In the data rows, the value 128 means zero.
Here are some points, one per row:
142,89,126,126,90,116,134,118,131,70,128,111,126,149,154,147,110,176,130,153,109,129,205,168,67,122,107,151,139,108,168,130,117,153,122,119,159,146,120,130,106,142,147,133,113,153,122,130
126,107,128,147,146,137,115,131,96,123,85,154,137,79,147,170,134,131,134,137,107,131,121,108,117,82,122,144,191,132,125,166,158,122,116,130,119,104,139,111,130,103,118,172,136,156,137,164
165,111,114,83,139,124,115,190,95,81,104,157,146,176,81,131,161,103,114,109,125,111,116,116,143,143,165,113,84,112,143,186,100,112,114,104,132,117,139,149,173,123,96,156,102,85,127,125
103,199,171,132,157,139,106,134,133,111,126,120,126,138,152,123,138,113,102,122,173,121,139,145,129,121,140,107,158,136,135,116,118,144,155,133,146,145,126,137,149,82,104,81,132,136,137,157
124,89,85,120,137,163,129,89,131,168,124,147,151,104,105,119,160,80,110,146,149,98,165,130,101,154,160,154,104,93,132,152,131,87,124,120,157,110,121,103,120,129,126,128,163,100,125,144
108,139,114,156,137,101,167,133,152,197,94,158,156,156,108,127,143,117,126,140,126,121,122,121,169,148,163,113,106,113,116,122,151,104,126,78,114,144,131,160,166,139,123,143,131,133,135,108
103,125,143,107,137,113,115,161,137,137,168,99,109,121,113,120,172,148,131,99,164,178,145,112,124,141,113,103,144,100,146,83,135,116,112,118,118,120,133,112,97,145,143,109,144,153,112,186
104,121,136,94,117,110,113,154,95,130,141,80,88,95,134,113,153,115,137,103,73,167,126,170,126,132,138,149,156,147,95,99,105,167,120,138,158,163,169,132,128,168,132,175,156,121,135,127
130,138,95,116,161,126,94,106,156,82,113,158,136,130,150,111,105,136,106,156,129,127,178,116,85,139,114,127,68,190,145,135,117,130,129,121,125,128,150,124,117,106,79,115,165,108,183,124
83,159,108,109,86,155,77,138,172,141,157,87,119,142,71,101,140,145,148,111,116,131,103,126,89,149,144,154,158,153,185,113,96,206,100,139,102,114,29,168,149,173,124,186,134,108,86,111
148,103,135,117,122,113,117,166,147,142,144,142,161,131,124,108,110,132,110,120,135,107,75,102,150,132,105,121,117,79,88,139,124,146,118,133,152,119,134,158,138,98,112,143,139,112,133,140
103,114,125,147,143,134,131,98,129,123,165,83,141,103,162,105,109,178,148,126,130,109,136,118,123,101,140,130,144,127,163,144,143,179,152,107,135,114,121,118,130,144,165,100,118,73,122,102
83,134,114,114,155,147,118,105,137,124,111,149,127,150,148,135,97,113,80,145,148,106,117,123,103,77,124,130,138,125,111,123,112,112,153,149,120,133,112,86,131,98,158,111,120,124,108,74
184,109,132,98,148,127,79,136,139,137,174,104,151,97,155,139,175,126,133,106,118,120,163,157,138,159,108,113,108,143,123,117,146,151,132,105,155,105,124,109,149,159,112,149,171,106,107,117
129,94,131,127,111,103,156,106,169,105,129,89,147,126,137,140,92,105,114,93,107,151,133,94,129,120,116,156,97,160,114,150,158,119,123,149,164,135,133,156,164,163,149,114,115,126,103,189
157,112,135,153,157,137,143,110,105,116,121,93,132,101,135,147,123,104,153,168,98,134,101,120,102,165,160,123,118,100,160,123,131,128,99,114,119,107,122,80,132,146,102,138,135,131,155,122
99,150,110,147,160,106,111,133,134,118,134,99,112,119,146,137,121,151,204,150,106,135,161,142,72,106,110,116,124,129,89,149,169,135,126,131,79,165,127,119,130,87,188,104,116,108,120,104
110,160,145,141,151,115,147,140,137,133,121,155,136,140,131,116,121,133,149,171,124,130,110,157,95,143,117,117,113,126,153,152,179,119,151,70,129,119,126,131,120,181,104,122,165,129,108,76
157,118,76,88,135,127,129,133,155,126,134,163,157,153,117,90,91,111,124,121,164,93,157,122,150,180,125,144,148,119,87,115,111,133,134,143,149,126,132,151,116,156,150,103,79,143,92,125
171,133,125,134,116,89,163,153,128,156,162,140,109,92,136,135,133,104,148,80,152,142,175,157,94,119,113,128,133,120,142,160,121,136,126,126,94,182,173,143,161,146,109,97,155,157,104,136
126,155,144,115,156,134,139,125,111,139,128,134,110,105,140,161,113,119,150,84,127,115,105,129,106,161,160,125,113,126,133,139,136,128,94,122,144,117,149,125,107,104,113,113,128,141,156,113
155,112,157,110,137,135,183,99,158,119,135,144,128,103,144,154,147,111,163,129,103,147,143,133,144,168,121,184,133,121,123,139,126,146,147,152,149,108,139,103,145,111,114,129,128,124,125,181
128,145,127,109,152,116,117,126,108,145,163,95,100,94,113,125,99,136,118,158,137,130,117,160,153,86,146,167,104,97,160,105,148,132,148,144,122,124,107,117,144,131,103,123,154,126,151,147
103,170,150,86,97,119,128,118,134,179,143,130,123,181,170,147,116,151,113,111,104,149,134,90,131,135,107,85,180,99,147,142,128,146,145,167,137,125,140,92,123,151,146,98,90,118,124,151
126,159,167,156,86,107,155,162,98,128,122,160,132,147,131,113,121,170,144,114,141,103,143,134,129,141,128,110,112,113,124,135,96,155,109,142,125,165,117,94,131,161,159,133,84,131,103,105
150,128,152,144,124,118,149,126,143,133,139,96,109,77,132,149,111,114,143,121,90,147,132,118,141,139,140,97,124,101,96,136,99,145,85,113,118,90,137,139,140,142,145,130,119,112,80,173
89,194,162,144,64,180,85,73,148,116,168,136,170,89,90,87,142,134,153,95,99,126,109,128,111,176,102,114,148,167,141,142,148,145,79,111,142,128,75,135,108,133,115,156,138,130,128,110
119,92,168,115,127,113,124,129,193,144,106,126,98,146,90,61,131,97,132,150,155,93,119,143,165,134,128,135,129,132,127,169,105,142,79,165,101,156,123,119,142,130,114,151,87,116,168,71
129,156,110,152,133,125,152,103,148,151,138,180,145,123,89,148,107,176,59,75,104,141,84,120,160,166,95,101,118,141,127,153,91,69,91,141,116,142,147,163,142,106,126,123,131,147,157,134
166,131,134,104,102,108,103,157,69,108,139,97,109,108,104,176,104,154,147,109,177,152,138,111,148,165,127,131,135,123,104,119,174,130,152,157,130,144,142,103,109,149,131,118,90,154,128,142
150,142,106,149,125,165,115,117,159,143,123,134,137,150,103,95,110,152,140,152,118,104,137,125,102,93,126,122,127,169,133,133,116,98,129,136,116,126,119,111,149,90,120,152,131,195,130,113
110,105,142,102,146,135,103,129,120,130,141,119,107,125,107,148,109,171,172,126,134,131,110,107,142,124,148,108,158,100,154,91,107,124,124,157,131,158,121,151,126,137,140,127,118,141,111,107
138,110,143,149,151,145,134,100,142,156,98,121,121,163,151,113,132,90,123,128,125,124,102,138,128,109,161,98,101,152,127,131,127,133,120,105,87,149,79,143,164,113,128,115,142,111,137,145
120,118,90,150,136,117,147,91,139,104,138,148,165,107,156,152,180,109,98,103,145,104,99,124,140,109,136,129,101,118,133,127,169,105,121,112,98,98,124,138,135,153,142,150,107,142,113,154
145,102,127,152,107,115,161,167,134,105,122,107,172,138,158,110,124,104,111,124,132,144,142,94,142,162,95,111,116,91,108,129,173,150,116,161,119,125,167,140,123,150,131,108,166,141,128,123
149,136,104,160,101,102,123,119,125,115,134,123,155,146,129,122,89,110,137,106,135,123,142,155,138,126,106,89,140,109,134,102,146,131,136,156,118,110,183,137,110,96,168,99,120,123,117,125
153,139,85,121,134,91,168,115,95,133,126,147,105,90,78,139,150,86,152,123,175,108,141,107,143,139,136,169,158,149,154,79,112,122,114,138,148,117,126,80,118,85,134,145,140,74,151,149
130,143,114,125,102,131,138,128,119,141,141,116,155,119,184,135,118,90,136,140,152,139,173,142,153,101,125,106,111,118,120,97,94,84,81,105,147,141,105,155,116,157,120,118,110,145,161,110
127,131,127,88,123,128,118,143,131,109,104,140,90,160,101,159,108,108,106,103,106,91,115,106,161,148,126,121,115,132,92,107,75,166,155,126,113,119,87,133,86,138,139,85,148,150,117,102
81,123,145,106,156,131,147,93,116,135,149,101,76,142,170,137,114,151,97,146,109,120,134,94,130,141,95,119,152,145,163,141,143,99,150,155,119,88,132,127,94,92,107,124,101,114,118,123
126,139,142,130,109,135,122,142,135,101,97,167,143,99,123,142,133,123,128,126,163,185,88,136,130,136,117,90,120,137,131,132,138,129,151,130,154,166,93,98,130,132,101,165,137,93,125,129
97,123,92,110,89,116,146,117,140,103,162,115,98,126,124,102,104,153,124,120,131,120,127,129,138,93,104,93,145,135,149,92,93,164,160,141,117,104,138,133,111,130,160,159,114,161,161,92
117,121,116,117,60,132,118,139,103,116,115,184,90,151,126,125,169,145,146,141,153,132,127,155,158,147,120,134,107,132,99,125,75,100,144,73,149,133,121,138,123,119,170,123,160,147,138,139
139,115,146,162,119,149,109,117,148,105,112,153,123,133,147,137,116,142,108,196,129,132,108,129,109,119,155,152,176,94,110,97,140,122,146,97,92,118,113,145,140,113,152,137,119,122,161,109
117,130,132,178,128,88,124,131,144,148,136,112,172,115,134,132,122,140,115,132,98,68,92,131,98,127,140,109,143,147,93,133,135,90,150,138,87,160,141,130,126,115,86,114,187,137,158,118
92,91,153,118,143,125,155,125,56,104,133,138,142,135,138,129,99,138,91,147,152,169,122,136,76,108,154,120,133,171,87,164,124,167,116,106,148,119,120,126,144,101,146,109,141,159,127,121
116,123,115,125,67,164,120,160,145,120,155,65,175,119,112,140,144,100,149,97,106,201,127,153,172,161,184,180,172,196,149,114,130,152,124,127,117,146,106,148,127,136,127,162,138,153,109,95
113,96,131,120,118,144,134,153,124,169,114,148,143,150,119,136,134,118,129,132,101,101,115,173,160,107,123,124,107,120,127,157,132,148,125,182,156,145,153,119,112,118,139,119,90,167,112,143
99,126,151,160,172,137,108,122,100,123,108,148,127,120,140,166,130,102,157,151,167,118,133,128,127,113,122,153,136,149,126,147,120,107,122,160,133,119,103,120,134,120,180,157,125,105,162,134
164,140,94,135,120,112,153,108,113,79,107,112,113,147,154,141,114,140,138,105,130,167,112,149,126,115,144,124,144,117,97,142,145,97,86,141,174,133,144,92,139,143,86,123,152,122,106,111
147,135,101,151,169,115,154,157,152,159,146,52,119,115,165,124,157,152,177,100,131,98,136,131,129,114,107,126,124,104,137,136,123,139,136,131,190,120,122,154,116,130,151,83,124,133,107,120
157,147,110,150,164,102,112,115,128,145,101,109,141,149,120,109,148,121,94,171,132,126,105,146,133,169,76,154,124,111,144,178,156,106,138,127,112,130,109,127,159,141,90,140,144,145,139,181
These points spread out most along one direction. Take the direction at right angles to it along which they spread out most. Then take the direction at right angles to both along which they spread out most. Go by this last direction. Where along it does each point below lie, from 0 to 99? The average is 50, and the first point in the table lies past the average. One standard deviation of the points above along it is 16.
168,70,93,140,135,155,138,144,143,154,142,89,131,115,121,121,136,102,136,110,131,147,130,117,77,170,89,142,93,110,149,116,159,101,194,162,106,106,121,128,131,123,109,110,126,129,135,157 38
188,135,115,160,100,142,142,174,103,121,146,153,108,166,135,83,108,102,149,130,113,153,178,138,133,127,131,135,87,143,171,140,125,121,104,121,141,134,141,118,101,109,148,120,113,92,93,145 40
89,142,191,105,150,127,134,156,88,129,107,143,115,134,150,149,142,172,115,122,117,134,100,125,146,86,173,157,117,110,121,105,119,121,143,126,123,123,109,100,91,90,87,135,134,121,151,106 67
131,134,164,84,137,156,121,123,131,133,91,148,175,163,103,116,120,154,143,92,171,137,105,131,154,145,137,144,123,133,120,112,112,116,122,86,97,138,146,109,93,149,143,176,124,118,124,137 40
106,156,136,128,95,134,143,129,95,141,99,152,107,141,134,125,139,144,62,116,164,117,120,109,134,108,137,149,122,154,103,103,114,141,124,133,124,152,135,150,123,76,98,158,115,158,96,102 58
165,131,160,93,122,140,154,155,162,106,129,106,85,109,88,121,163,169,109,97,115,107,121,161,141,119,156,138,150,101,152,85,170,130,139,136,168,151,140,177,72,154,132,97,105,104,153,154 40
96,103,168,119,145,96,109,120,106,110,108,123,91,112,92,117,140,111,134,135,82,92,152,115,155,113,119,107,160,122,121,71,114,146,105,133,114,141,135,177,127,125,137,95,90,110,116,126 59
164,136,142,99,143,141,99,112,113,163,107,134,104,116,108,161,163,134,120,209,122,149,110,104,140,75,136,130,119,151,142,143,134,122,136,96,92,118,140,139,129,114,131,120,158,120,148,143 58
106,121,128,124,115,158,140,120,100,126,136,128,95,158,116,143,131,107,121,205,138,101,103,115,139,129,105,148,93,167,117,102,148,105,116,98,162,125,180,113,155,134,138,146,120,118,141,141 53
126,123,122,163,152,150,94,112,144,151,103,164,132,173,124,117,110,134,99,129,125,135,110,125,145,114,134,142,122,143,87,146,115,120,188,153,133,91,148,169,106,162,87,116,131,93,122,126 54
147,140,121,193,140,88,98,113,134,123,160,121,134,134,142,114,131,91,98,122,103,112,117,104,111,124,148,134,116,100,106,123,126,80,141,91,103,128,114,109,124,93,161,131,115,157,109,120 57
99,125,97,126,149,180,131,124,105,117,114,140,107,118,131,123,138,170,147,143,123,138,157,92,102,65,112,96,157,150,137,123,131,144,151,113,91,96,133,104,143,147,119,132,135,131,144,114 79
124,121,96,136,113,139,113,99,138,121,98,175,176,107,126,101,120,101,136,139,101,145,159,124,115,80,102,122,106,107,124,141,104,103,152,125,133,100,132,115,146,131,105,114,99,128,126,119 55
